Each row of this table is followed by its label. One hidden rule gives the labels. It looks at one to three of the table's principal directions, none of them among the few with the most spread.
   0.9  -0.5  -0.7   0.0   0.3  -1.3   0.4   0.7  -0.1   0.3  -0.4  -0.8  -2.3  -1.3  -1.1   0.6  -1.5  -1.5   0.8  -0.2   1.0  -0.7   0.3  -0.3  -0.3  -0.1   0.6  -0.8 gl
   0.8   1.0  -0.8   1.3  -1.2   0.8  -0.3  -1.0  -0.3   0.2  -0.3  -0.5   0.6  -0.3   0.7   1.2   1.6   1.2   1.1   0.0   0.2   1.0  -0.4   2.1  -1.1  -0.6   0.2  -0.1 fq
  -0.5  -0.3   0.6  -0.3  -0.4   0.9   0.1   0.5   0.1   0.1   0.2  -0.4   0.4  -0.4   0.3  -0.3  -0.5   0.0  -0.6   0.6   0.6  -0.6  -1.8  -0.9   0.3   0.7  -1.0   0.3 fq
   1.1  -1.2   0.4   0.1   1.4  -1.9   1.2  -0.8   0.3   1.9  -1.1   2.5  -2.2  -1.1   1.8  -1.5  -1.3   0.7   0.8   0.5  -1.6   0.7   0.7  -0.8   1.4  -0.2   2.7  -0.1 gl
   0.3  -0.9  -0.1  -0.2   0.8  -1.3   0.0   0.7   0.0  -0.1  -0.8   0.1  -0.7  -0.2  -0.7  -0.3  -1.2  -1.2   0.6  -0.4  -0.6  -0.1   0.7  -0.1   0.3   0.4   0.3   0.2 gl
   0.0   0.1  -0.1   0.4  -0.3   0.2  -0.5  -0.2   0.0  -0.1  -0.8  -0.5   0.8   0.4   0.2   0.2   0.1   0.2   0.2   0.0  -0.6   1.1  -0.3   1.4   0.0   0.2  -0.2   0.8 ml
   0.2   1.4  -1.1  -0.5   0.5  -0.5   1.3  -1.1   0.9   0.0   2.3   3.4  -0.5   1.0  -0.4   1.0   2.4   1.5  -0.2  -0.4   0.1   0.0   2.2  -1.2  -0.6  -1.5   1.8  -2.3 tq
   0.4   0.0  -0.4   0.3  -0.6  -0.5   0.0   1.2  -0.2  -1.0  -0.7  -1.3  -0.5  -2.0  -1.2   0.8  -0.5  -0.2   0.2  -0.6   1.4   0.4  -1.1  -1.2  -1.0  -0.3  -0.4   0.3 gl
  -0.3   0.9  -0.4   0.8  -0.7   0.5  -0.1  -0.8  -0.5   0.2   0.2  -0.3   0.6   0.2   0.0   0.5   2.1   0.7   0.8  -0.4   0.0   1.3   0.1   0.6   0.2  -0.6   0.5  -0.1 gl
  -0.3  -0.2   0.4  -0.3   1.2  -0.3   0.6  -0.9   0.5   1.0   0.3   3.4   0.9   1.4   1.1  -0.8   1.0   1.0   0.7   0.1  -2.2   0.5   0.6  -0.1   1.6   0.6   1.3  -0.1 sn
   0.1   1.7  -1.0   0.8  -1.5   0.9  -0.5  -0.7   0.0  -0.5  -0.1  -0.7   1.2   0.6  -0.4   1.8   1.8   0.8   0.3  -0.4   0.1   2.3  -0.8   2.0  -0.7  -0.5  -0.1   0.3 gl
  -0.9  -0.2  -0.1  -0.9   0.8  -0.1   0.6   0.6   1.6  -1.2   0.9   2.8   1.5   1.0  -0.2  -0.5   1.2   1.4  -1.4  -0.1  -0.4  -0.2   0.8  -2.1  -0.5  -0.2   0.1  -0.2 dd
   0.5   0.2  -1.1   0.8  -0.6  -0.2   0.1   0.1   0.3  -0.1  -0.6   0.1   0.1  -0.5  -0.5   1.1   0.9   0.3   1.1  -0.3   0.3   1.1  -0.3   0.7  -0.7  -0.2   0.4  -0.2 sn
  -0.4   0.0  -0.2   0.0  -0.1  -0.2  -0.5   1.0  -1.2  -0.1   0.0  -2.3  -0.5  -0.4  -1.8   0.7  -0.7  -2.0   0.8  -0.7   0.8  -1.0  -0.2   0.0   0.3   0.1  -0.7   0.1 qz
   0.2  -0.7   0.8  -0.1   0.7  -0.8  -1.1   0.2  -1.8   0.6  -0.9  -2.6  -1.1   0.1  -0.7  -0.6  -2.5  -2.9   1.0  -0.4  -0.7  -1.0   0.6   1.5   1.2   0.9  -0.7   0.7 qz
   0.6  -1.0  -0.3  -0.6   1.4  -1.9   1.2   0.8   0.6   0.3   0.0   2.1  -1.6  -0.9  -0.5  -0.4  -1.1  -0.4   0.5  -0.3  -0.2  -1.0   1.0  -2.1   0.2  -0.1   1.4  -0.9 sn
   1.2   1.2  -0.2  -0.5   1.4  -1.5   1.1  -2.2   0.8   0.8   1.2   4.7  -0.8   1.3   1.5   0.0   1.1   2.5  -0.3   0.0  -2.3   0.8   2.9   0.1  -0.1  -1.6   2.9  -1.3 ml
   0.0  -0.8  -0.3   0.3   0.1  -0.1   0.0   0.6   0.3   0.0  -0.8  -0.1   0.3  -0.3   0.0  -0.2  -0.2  -0.2   0.5   0.1   0.0   0.0  -0.5   0.2  -0.1   0.5  -0.1   0.4 sn
  -1.8  -1.3  -0.5   1.3  -0.6   2.0   0.6   0.0   0.5   1.6   0.0  -0.1   1.2   0.7   2.0  -1.6   3.2   1.7   0.0   1.3   0.7  -0.5   0.1   0.1   0.7  -0.7   0.7   0.1 ml
   0.0   1.1  -0.9  -0.6   0.2  -0.9  -0.4   0.6   0.5  -1.7   0.1   0.9   1.2   1.1  -2.2   1.7   0.4  -0.5   0.2  -1.4  -0.8   1.3   0.5   0.4  -0.6   0.2  -0.3   0.2 qz
   0.5  -0.2  -0.3  -0.7   0.7  -1.6   0.6   0.7   0.2  -0.2   0.0   0.5  -1.7  -0.8  -1.5   0.4  -1.4  -1.3   0.3  -0.6   0.3   0.1   0.3  -1.5   0.3   0.1   0.7  -0.6 gl
  -0.8   0.5  -1.1  -0.7  -0.4   0.8   0.3   0.5   1.6   0.1   1.3   0.4   0.2   2.3  -0.4   0.9   0.3   0.6  -2.3   0.9   0.6  -1.4   0.7   0.8  -0.9  -1.3  -0.1  -0.8 sn
   1.1   1.3  -0.6   0.7  -1.2  -0.6  -0.3  -0.4  -0.7  -0.7  -0.8  -1.4  -0.8  -1.8  -1.1   1.7   0.2  -0.2   1.2  -1.0   0.8   2.6  -1.0   0.4  -0.6  -0.2   0.2   0.1 gl
  -0.4   0.5   0.8   0.4  -1.0   1.9  -1.0  -0.8  -0.6   0.0   0.0  -1.6   1.5   0.7   1.2  -0.3   0.4   0.3  -0.5   0.6   0.0   0.3  -1.3   1.5   0.1   0.7  -1.5   0.8 qz
   1.0  -0.4  -0.8  -1.2   2.5  -3.9   1.5   0.9   0.2  -0.6   0.6   3.0  -2.9  -1.3  -2.9   0.4  -1.1  -1.9   1.6  -2.0  -0.2  -0.4   2.7  -3.5   0.3  -0.3   2.3  -1.9 qz
  -2.9  -1.5  -0.6   0.0   0.3   2.2   0.6   1.2   1.8   0.8   0.8   2.1   3.6   3.0   0.9  -1.2   3.1   1.4  -0.6   1.1  -0.5  -1.7  -0.3  -0.2   1.0   0.5  -0.4   0.3 sn
   0.0   0.2  -0.3   0.1   0.3  -0.1   0.7  -0.7   0.4   0.7   0.7   1.7  -0.1   0.6   0.8  -0.1   1.2   1.2  -0.1   0.3  -0.4  -0.2   1.0  -0.1   0.0  -0.9   1.2  -0.7 qz
  -0.8   0.7  -0.2   0.1  -0.8   1.2  -0.5   0.2  -0.4   0.0   0.7  -1.5   0.8   0.9  -0.4   0.7   0.8  -0.1  -0.4   0.1   0.7  -0.7  -0.3   1.0  -0.2  -0.4  -0.9   0.0 tq
   1.3   2.4  -1.9  -0.4  -0.1  -1.8   0.9  -0.6   0.7  -1.6   1.4   2.4  -1.1  -0.5  -2.7   3.1   1.6   0.3   0.9  -1.8   0.7   2.3   1.2  -1.1  -1.4  -1.2   1.5  -2.1 sn
  -0.4   0.3   1.2  -0.2  -0.4   0.9  -0.9  -0.1  -0.8  -1.0   0.0  -1.3   1.2  -0.2   0.0  -0.4  -0.4  -0.5  -0.4  -0.2   0.1   0.2  -1.2  -0.2   0.2   1.1  -1.8   0.9 tq
   0.4   1.1  -1.4   0.6   0.7  -0.3   2.1  -2.5   2.0   2.2   1.0   7.2   1.0   1.6   2.4   0.5   4.2   4.3   1.5   0.5  -2.7   2.5   0.9   0.3   1.0  -0.9   4.1  -1.5 gl
   0.1  -0.3   0.4  -0.8  -0.8  -0.2  -1.3   2.1  -1.0  -1.8  -0.5  -5.4  -1.7  -1.5  -2.8   0.8  -3.9  -3.8  -1.3  -0.4   2.7  -1.7  -1.2  -0.4  -1.1   0.6  -2.9   0.5 tq
   0.2  -0.3   0.8  -0.6   1.2   0.0   0.7  -1.3   0.6   1.2   1.1   3.1  -0.1   1.2   2.0  -1.2   0.1   1.1  -0.4   0.8  -1.6  -1.0   1.1  -0.2   0.8   0.2   1.0  -0.8 gl
  -0.6   0.1  -0.6   0.3  -0.5   1.0   0.3   0.1   0.0   0.5   1.0  -0.4   0.0   0.5   0.0   0.3   1.3   0.3  -0.2   0.4   1.1  -1.3   0.2   0.1  -0.3  -0.8   0.0  -0.8 sn
  -1.2   0.2   2.4  -1.4   0.5   1.4  -1.4  -0.6  -0.5  -1.2   0.9  -0.2   2.6   2.1   0.7  -1.5  -0.8  -0.6  -1.9   0.1  -1.5  -0.7  -0.3   0.1   0.9   1.8  -2.6   1.3 ml
  -0.4  -0.5   0.4   0.9  -0.6   1.2  -0.3  -0.7  -0.4   0.7  -0.7  -0.8   0.7  -0.2   1.6  -1.1   1.1   0.8   0.3   0.6   0.0   0.7  -0.6   0.6   0.5   0.3  -0.1   0.7 ml
   0.2  -0.8   0.3   0.4   0.1  -0.1  -0.1  -0.1  -0.1   0.5  -0.9  -0.5  -0.4  -0.4   0.8  -0.8  -0.6  -0.1   0.2   0.4  -0.3   0.3  -0.1   0.4   0.4   0.2   0.2   0.5 ml
   0.3   0.7   0.1   0.3   0.3   0.3   0.3  -1.9   0.5   0.3   0.5   2.5   0.8   1.0   1.8  -0.5   2.2   2.3  -0.1   0.2  -1.4   1.3   1.5   0.7  -0.1  -0.6   1.3  -0.4 gl
  -0.1   0.9   0.2  -0.5   0.3   0.1  -0.1  -0.7  -0.2  -0.3   1.1   0.6   0.2   1.1  -0.2   0.3   0.4   0.1  -0.5  -0.3  -0.4  -0.4   1.1   0.2  -0.1  -0.4  -0.1  -0.5 qz
  -0.7   0.8  -0.6   0.2  -0.8   0.2  -0.3   1.1  -0.4  -1.5   0.2  -1.3   0.9  -0.6  -1.9   1.1   1.2  -0.2   0.0  -1.0   1.3   0.5  -0.5  -1.1  -0.9  -0.6  -0.8   0.3 ml
  -0.2   0.3  -0.6   1.5  -0.8   0.9   0.0  -0.9  -0.4   0.9  -0.5  -0.1   0.8   0.0   1.2   0.1   2.6   1.6   1.2   0.2  -0.2   1.3   0.0   1.4   0.0  -0.8   1.0   0.2 gl
  -0.1  -0.9   2.0  -0.2  -0.5   0.1  -1.9   1.3  -1.9  -1.9  -1.8  -4.8   0.3  -2.0  -1.0  -1.1  -3.3  -2.7  -0.5  -0.6   0.8   0.0  -1.9  -0.6   0.0   1.9  -3.2   2.4 qz
   1.5   0.1  -0.8   0.6   0.0  -0.8   1.2  -0.4   0.0   1.3   0.2   1.2  -2.0  -1.6   0.6   0.8   0.0   0.9   1.3   0.3   0.6  -0.6   0.1  -0.3  -0.6  -1.1   1.8  -1.3 fq
  -1.6  -1.6   0.9  -0.4   0.9   1.6   0.7  -0.2   1.6   1.0   0.7   2.8   1.8   1.9   3.0  -2.8   1.3   2.2  -1.9   1.8  -1.1  -1.6   0.5  -1.0   0.9   0.2   0.2   0.2 dd
   1.2   1.6  -0.7   1.6  -0.3  -0.3  -0.3  -2.3  -0.8   0.3  -0.4   1.8   1.2   0.1   0.8   1.2   3.1   1.8   2.9  -1.1  -1.9   3.0   0.8   2.4  -0.1  -0.3   1.6  -0.1 fq
   0.6  -1.2   1.3  -1.2   2.7  -1.5   1.3  -1.4   0.5   1.6   0.9   4.6  -1.4   0.8   1.9  -2.4  -0.9   0.2   0.3   0.5  -2.4  -1.2   2.4  -1.6   1.9   0.8   2.1  -1.3 qz
   0.8   0.8  -1.4  -0.2   0.9  -1.9   1.0  -0.2   0.7  -0.2   0.6   2.8  -1.0   0.1  -1.1   1.2   1.0   0.7   0.7  -1.0  -0.5   0.7   2.0  -0.7  -0.7  -1.3   2.2  -1.4 gl
  -0.4  -0.1   1.7  -0.6   0.2   0.8  -0.9  -0.3  -0.9  -0.5   0.2  -1.0   0.9   0.5   0.7  -1.1  -1.1  -0.6  -0.9   0.2  -0.6  -0.9  -0.4   0.2   0.4   1.0  -1.6   0.9 gl
  -0.5  -0.5  -0.3  -0.1   0.7  -0.4   0.4  -0.1   0.6   0.0   0.1   1.6   0.3   0.6   0.1  -0.7   1.2   0.5   0.1  -0.2  -0.6   0.3   1.3  -0.7   0.3  -0.2   0.9  -0.2 ml
  -1.1  -1.6  -0.8   1.0  -0.3   0.6   0.9   0.7   0.4   1.5  -0.4  -0.6  -0.7  -0.4   0.9  -1.3   1.6   0.6   0.2   0.9   1.3  -0.7   0.5  -0.7   0.5  -1.0   1.2  -0.3 gl
  -0.2   0.6  -0.1   0.0   0.3   0.0  -0.4  -0.7  -0.2  -0.1   0.4   0.5   0.7   1.3  -0.2   0.2   1.0   0.0   0.3  -0.4  -0.9   0.5   1.2   1.1   0.2  -0.1   0.2  -0.1 qz
  -0.2   0.1   0.3  -1.1   0.4  -0.1  -0.2   0.4   0.3   0.1   0.8  -0.3  -0.5   1.5  -0.3   0.1  -1.9  -0.8  -1.7   0.5  -0.3  -1.7   0.5   0.6   0.0  -0.3  -0.5  -0.1 sn
   0.9   1.2   0.6  -0.3  -0.1  -0.5  -0.5  -1.0  -0.5  -1.4   0.3   0.3   0.1  -0.7  -0.5   0.6  -0.2   0.0   0.2  -0.9  -0.2   1.4   0.0  -0.4  -0.6   0.5  -0.5  -0.1 gl
   0.1   0.5   0.1  -0.4   0.1  -0.6  -0.3   0.5  -0.4  -1.3   0.2  -0.5   0.0  -0.5  -1.4   0.5  -0.4  -0.7  -0.1  -0.9   0.4   0.1   0.1  -0.9  -0.5   0.1  -0.6   0.1 qz
   0.5   1.0   0.1   0.7  -2.2   1.1  -1.7   0.2  -1.3  -1.4  -1.2  -4.7   0.4  -1.3  -1.3   1.6  -1.1  -1.5   0.3  -0.5   1.6   1.6  -2.5   2.0  -1.0   0.9  -2.6   1.2 tq
   0.9   0.1  -0.5   0.6   0.0  -0.2   0.8  -0.8   0.4   1.0   0.0   1.6  -0.6  -0.5   1.1   0.3   0.6   1.3   0.9   0.4  -0.3   0.4  -0.1   0.3  -0.2  -0.4   1.4  -0.7 sn
  -0.6  -1.1   0.0  -1.0   1.6  -0.5   0.9   0.4   1.2   0.6   1.0   2.7  -0.2   1.4   0.3  -1.2  -0.1   0.0  -0.6   0.4  -0.8  -1.9   1.6  -1.3   0.7   0.1   0.8  -0.9 gl
   1.1  -2.0   1.1  -3.0   5.2  -4.6   2.2   0.1   1.4   0.4   1.2   7.5  -2.8   0.5  -0.5  -2.4  -2.9  -1.7   0.7  -0.9  -3.2  -2.2   4.1  -4.6   2.1   1.5   2.9  -2.2 sn
   2.3   0.4  -0.8  -0.3   0.5  -2.8   1.0   0.2   0.2  -0.4  -0.5   1.1  -3.1  -2.8  -1.5   1.5  -2.0  -0.8   1.3  -1.0   0.6   1.1   0.0  -1.7  -0.8  -0.3   1.6  -1.2 tq
  -0.3   0.1   0.6   0.0  -0.3   1.0  -0.5  -0.2   0.0   0.0   0.0  -0.4   1.1   0.7   0.8  -0.3  -0.2   0.3  -0.6   0.5  -0.4  -0.3  -0.7   0.9   0.0   0.4  -1.0   0.6 gl
  -0.6  -0.4   1.1   0.4  -1.2   2.0  -1.3   0.2  -0.7  -0.3  -0.6  -3.3   1.2  -0.1   0.9  -0.8  -0.8  -0.6  -0.9   0.8   0.8  -0.4  -1.8   1.2  -0.1   1.0  -2.4   1.4 gl
   0.2  -0.1  -0.6   0.6  -0.5  -0.1   0.0   0.4   0.1  -0.4  -0.5  -0.6   0.0  -0.6  -0.3   0.4   0.6   0.3   0.3  -0.2   0.7   0.4   0.0   0.1  -0.8  -0.5   0.1   0.1 sn
   0.4  -1.1   0.4  -0.5   0.0   0.0   0.1   0.8   0.5  -0.4  -0.2  -1.2  -1.2  -1.1   0.0  -0.6  -2.0  -1.1  -0.9   0.7   1.4  -1.5  -0.5  -0.9  -0.7   0.6  -1.0  -0.3 fq
  -0.9   1.1  -0.9   0.6  -1.6   1.3  -0.6   0.5  -0.2  -0.7   0.2  -2.0   1.4   0.5  -1.1   1.5   1.6   0.3  -0.2  -0.3   1.2   0.6  -1.1   1.1  -0.8  -0.6  -1.1   0.4 ml
  -0.5  -1.4   0.7   0.1  -0.7   0.6  -0.1   1.5  -0.2  -0.4  -0.9  -2.7  -0.6  -2.1  -0.1  -1.0  -1.5  -0.9  -0.7   0.5   1.9  -0.6  -2.0  -1.8   0.0   0.6  -1.4   0.9 gl
  -0.7   0.4  -1.4   0.7  -1.4   0.7  -0.6   1.0   0.5  -0.5  -0.7  -2.1   1.0   0.8  -0.9   1.3   1.0   0.4  -0.7   0.0   0.8   0.9  -0.2   1.8  -1.1  -1.3  -0.3   0.8 sn
   0.5  -1.4   0.5  -0.9   2.0  -1.6   1.4  -0.3   0.2   2.1   0.6   2.2  -2.9  -0.1   0.7  -1.5  -1.7  -1.1   0.5   0.6  -0.7  -1.8   1.4  -1.5   1.9   0.3   2.0  -1.5 gl
  -0.6  -1.8   0.6  -0.8   0.9  -0.1   0.6   1.3   1.2  -0.3  -0.2   0.9   0.0  -0.2   0.5  -1.8  -1.1   0.0  -1.4   0.7   0.3  -1.5   0.1  -2.2   0.0   0.4  -0.3   0.2 gl
  -0.7   0.3   0.7   1.2  -1.0   1.9  -0.8  -1.4  -0.9   0.8  -0.5  -1.1   1.7   0.6   1.8  -0.8   1.9   0.9   0.7   0.5  -0.6   1.5  -1.0   1.9   1.0   0.6  -0.5   1.0 gl
  -0.5  -3.4   2.0  -0.5   0.1   1.0   0.0   1.7   0.9   0.2  -1.7  -2.0  -0.6  -1.8   2.1  -3.4  -3.6  -0.9  -2.3   2.1   1.3  -2.1  -2.3  -2.1   0.4   1.8  -1.9   1.5 tq
Here are more rows. What is the label of each one?
  -1.6  -1.1  -0.1   0.2  -0.6   1.7   0.4   1.2   0.7   0.1   0.3  -0.5   1.3   0.1   0.5  -0.9   1.2   0.8  -1.0   0.9   1.3  -1.3  -1.2  -1.3   0.0  -0.1  -0.8   0.3 -> qz
  -0.9  -0.8  -0.3   0.8  -0.7   1.2  -0.5   0.4  -0.1   0.6  -0.9  -1.7   1.0   0.5   0.5  -0.5   0.6  -0.2   0.2   0.6   0.2   0.0  -0.7   1.4   0.4   0.2  -0.5   0.9 -> tq
  -1.2  -0.4  -0.1   0.9  -1.3   1.6  -1.1   1.3  -0.1  -1.0  -1.3  -2.6   2.6   0.0  -0.3   0.1   0.8   0.1  -0.2   0.0   0.6   0.6  -2.0   1.0  -0.5   0.6  -2.0   2.0 -> sn
  -1.0  -0.8  -1.6  -1.2   1.7  -1.2   1.7   2.1   2.3  -0.2   1.6   4.2   0.6   1.7  -1.4   0.4   1.1   0.9  -0.8  -0.2  -0.3  -2.7   2.0  -2.4  -0.7  -1.3   1.4  -1.4 -> fq
   1.9   0.9  -0.4   0.2  -0.5  -1.3  -0.1  -0.2  -0.5  -0.5  -0.8  -0.8  -1.7  -2.0  -1.1   1.6  -1.7  -1.0   1.3  -0.8   0.5   1.5  -1.0   0.4  -0.6   0.3   0.1  -0.2 -> qz
  -0.9  -0.4  -0.6   0.0  -0.1   0.6  -0.4   1.2   0.3  -0.2   0.1  -0.6   1.3   1.3  -0.7   0.3   0.3  -0.3  -0.4   0.1   0.1  -1.4   0.1   0.8  -0.4  -0.1  -0.8   0.4 -> fq
   0.4   0.2  -0.6  -0.3   0.7  -1.4  -0.2   0.7  -0.7   0.1   0.0  -0.4  -0.9   0.2  -1.8   1.0  -1.1  -1.8   1.2  -0.9  -0.3  -0.8   0.9   0.6   0.2   0.0   0.3  -0.3 -> sn
   0.9   0.1  -2.2  -0.2   0.4  -2.3   1.5   1.2   1.7  -1.0   0.0   2.2  -1.7  -1.4  -2.4   1.7   0.5   0.2   0.6  -1.1   1.2   1.1   1.1  -2.3  -1.4  -1.2   2.0  -1.5 -> tq
   0.6   0.7  -0.3  -0.1  -0.2  -0.4  -0.5   0.1  -0.5  -0.2  -0.1  -0.9  -0.4  -0.1  -1.1   1.3  -1.2  -1.1   0.6  -0.5  -0.1   0.0  -0.5   1.2  -0.2   0.2  -0.4   0.0 -> gl
   1.0  -0.1  -0.5   0.0   0.4  -1.2   0.7   0.1   0.3   0.1   0.0   1.2  -1.3  -1.1  -0.5   0.5  -0.3  -0.1   0.8  -0.4   0.2   0.1   0.4  -0.9  -0.3  -0.2   1.0  -0.9 -> sn
   1.0  -2.6  -1.1  -0.3   1.7  -2.9   2.6   1.9   1.4   0.9  -0.5   2.3  -4.0  -3.2  -0.8  -0.9  -1.6  -0.7   1.0   0.0   1.6  -1.6   0.9  -4.6  -0.1  -0.5   2.6  -1.9 -> sn
  -0.6  -0.8   0.9  -0.2  -0.2   1.0  -0.5   0.5  -0.5   0.1   0.0  -2.1  -0.1  -0.1   0.4  -1.0  -1.1  -0.9  -1.0   0.7   0.8  -1.7  -0.5  -0.1   0.1   0.4  -1.4   0.4 -> gl
   0.3  -0.7   1.4   1.2  -2.0   1.6  -1.7   0.7  -2.1  -0.8  -1.9  -6.2  -0.1  -3.0   0.5  -0.7  -2.0  -1.3  -0.1   0.4   2.3  -0.3  -2.9   0.8  -0.9   0.9  -3.0   2.0 -> fq
  -0.6   0.3  -0.1   1.2  -1.7   1.5  -1.2   0.2  -1.5  -0.1  -0.9  -4.1   0.8  -0.7  -0.5   0.5   0.8  -1.1   1.0  -0.2   1.3   0.8  -1.6   1.6   0.1   0.4  -1.6   1.0 -> ml
   0.9   0.6  -1.0   0.5  -0.5  -1.0   0.3   0.0  -0.3  -0.2  -0.4  -0.5  -1.4  -1.5  -1.2   1.3   0.3  -0.4   1.3  -0.8   0.9   1.3   0.0  -0.2  -0.5  -0.5   0.8  -0.7 -> ml
   0.8  -0.1  -1.0  -0.5   1.5  -2.1   1.7   0.0   1.4   0.4   0.3   4.6  -0.9  -0.4  -0.2   0.4   0.5   1.2   0.9  -0.5  -1.1   0.7   1.1  -1.9   0.1  -0.5   2.7  -1.2 -> tq
  -0.1  -1.8   0.4  -0.1   0.8  -0.5   0.4   0.5   0.3   0.7  -0.8   0.1  -1.0  -0.6   0.7  -1.7  -1.1  -0.8   0.2   0.5  -0.1  -0.9   0.3  -0.8   0.8   0.6   0.4   0.1 -> qz
  -1.3   0.3   0.4   0.6  -1.0   2.2  -1.5  -0.1  -0.2  -0.2  -0.7  -1.3   3.5   2.0   1.2  -0.2   1.1   1.1  -0.7   0.6  -1.2   0.4  -1.2   2.9   0.0   0.5  -1.7   2.1 -> sn
  -0.5  -0.2  -0.7   1.7  -0.5   1.0   0.4  -1.3   0.3   1.5  -0.7   1.5   1.4   0.6   2.2  -0.6   3.4   2.6   1.2   0.6  -1.0   1.9   0.2   1.5   0.6  -0.7   1.8   0.4 -> ml
  -1.6   1.3  -0.3  -1.0   0.5   0.5  -0.3   0.2   0.5  -1.0   1.9   1.8   2.6   3.2  -1.2   0.8   2.0   0.7  -1.2  -0.7  -1.1  -0.7   1.4   0.1  -0.1  -0.6  -0.5  -0.1 -> tq
   0.1   0.6   0.5  -0.2  -1.0   1.1  -1.0  -0.1   0.0  -1.4   0.0  -1.8   1.0   0.2  -0.2   0.4  -0.7  -0.4  -1.2   0.1   0.7   0.3  -1.1   0.9  -1.0   0.7  -2.1   0.5 -> sn
  -0.7  -0.1   1.0  -0.5   0.6   0.4  -0.4  -0.2  -0.3   0.5   0.1   0.6   1.1   1.2   0.5  -0.7  -0.7  -0.4   0.0   0.2  -1.5  -0.4  -0.6   0.5   1.5   1.1  -0.6   0.8 -> gl
   0.2   0.4  -1.1  -0.1  -0.4  -0.6  -0.1   0.9   0.1  -0.7   0.0  -1.3  -0.8  -0.1  -1.8   1.4  -0.5  -0.9  -0.2  -0.5   1.1  -0.1   0.5   0.3  -1.0  -0.8  -0.1  -0.4 -> tq
   1.2   0.5  -0.6  -0.4   0.3  -1.5   0.5   0.1   0.5  -1.0   0.1   1.1  -1.2  -1.1  -1.1   1.0  -0.6  -0.1   0.1  -0.7   0.4   0.8   0.6  -1.1  -1.0  -0.4   0.7  -0.8 -> gl
  -0.5  -1.0   0.6   0.0   0.6   0.2   0.4  -0.1  -0.2   1.6   0.0   0.3  -0.5   0.4   1.2  -1.4  -0.4  -0.1   0.0   0.8  -0.6  -1.2   0.2  -0.2   1.3   0.1   0.6   0.1 -> gl
   0.2   1.7  -0.7   0.3  -0.5   0.3   0.3  -1.1  -0.1   0.0   1.1   1.1   0.4   0.5  -0.1   1.4   2.2   1.4   0.3  -0.4   0.0   1.0   0.5   0.4  -0.5  -1.1   0.8  -0.9 -> ml
   0.2  -0.5   0.6   1.0  -1.8   1.5  -1.2   0.4  -0.5  -0.1  -2.0  -3.5   0.8  -1.5   1.0  -0.1  -1.5  -0.1  -0.2   0.8   0.8   0.9  -3.3   1.6  -0.4   1.0  -2.0   2.0 -> qz
   0.1   1.0   0.2   0.9  -1.0   1.2  -0.9  -0.9  -0.9  -0.6  -0.1  -1.2   1.5   0.0   0.4   0.4   1.5   0.8   0.4  -0.3   0.0   0.9  -0.4   1.4  -0.7   0.0  -0.9   0.6 -> fq
  -0.4  -0.5   0.7  -0.3  -0.1   0.7  -0.6   0.2  -0.5   0.1   0.1  -1.9  -0.2   0.4   0.1  -0.6  -1.3  -1.3  -0.7   0.5   0.4  -1.3  -0.3   0.6   0.3   0.6  -1.3   0.2 -> qz
  -0.3  -1.6  -0.1   0.7  -0.6   0.8  -0.3   1.2   1.1  -1.0  -1.7  -0.6   1.5  -0.9   0.7  -0.9   0.1   0.7  -0.4   0.5   0.6   0.4  -1.3  -0.2  -1.0   0.8  -1.1   1.3 -> fq
  -0.9  -1.1   1.7  -0.8   0.8   1.3   0.3  -0.6   0.0   1.5   1.0   0.8   0.2   1.2   2.4  -2.4  -0.7   0.2  -1.3   1.6  -0.7  -2.5  -0.1  -0.6   1.6   0.8  -0.5  -0.1 -> ml
   0.9   0.0  -0.4  -0.1   0.6  -0.9   1.0  -0.4   0.7   0.8   0.5   2.2  -1.2  -0.2   0.8   0.1  -0.1   1.2   0.0   0.4  -0.3  -0.6   1.0  -0.5  -0.4  -1.0   1.6  -1.1 -> sn
   0.6   2.8  -0.8  -0.1  -0.2  -0.2  -0.4  -1.3   0.2  -2.1   1.5   2.5   2.2   1.3  -0.9   2.3   2.8   2.1   0.0  -1.5  -1.0   1.5   1.5   0.8  -2.0  -1.1   0.1  -0.6 -> fq
   2.9   2.4  -0.4   0.3  -0.2  -2.0  -0.2  -1.9  -1.5  -0.3   0.2  -0.1  -2.5  -1.7  -1.3   2.6  -1.0  -0.9   2.2  -1.5  -0.2   1.8   0.7   1.4  -0.9  -0.4   1.0  -1.4 -> sn
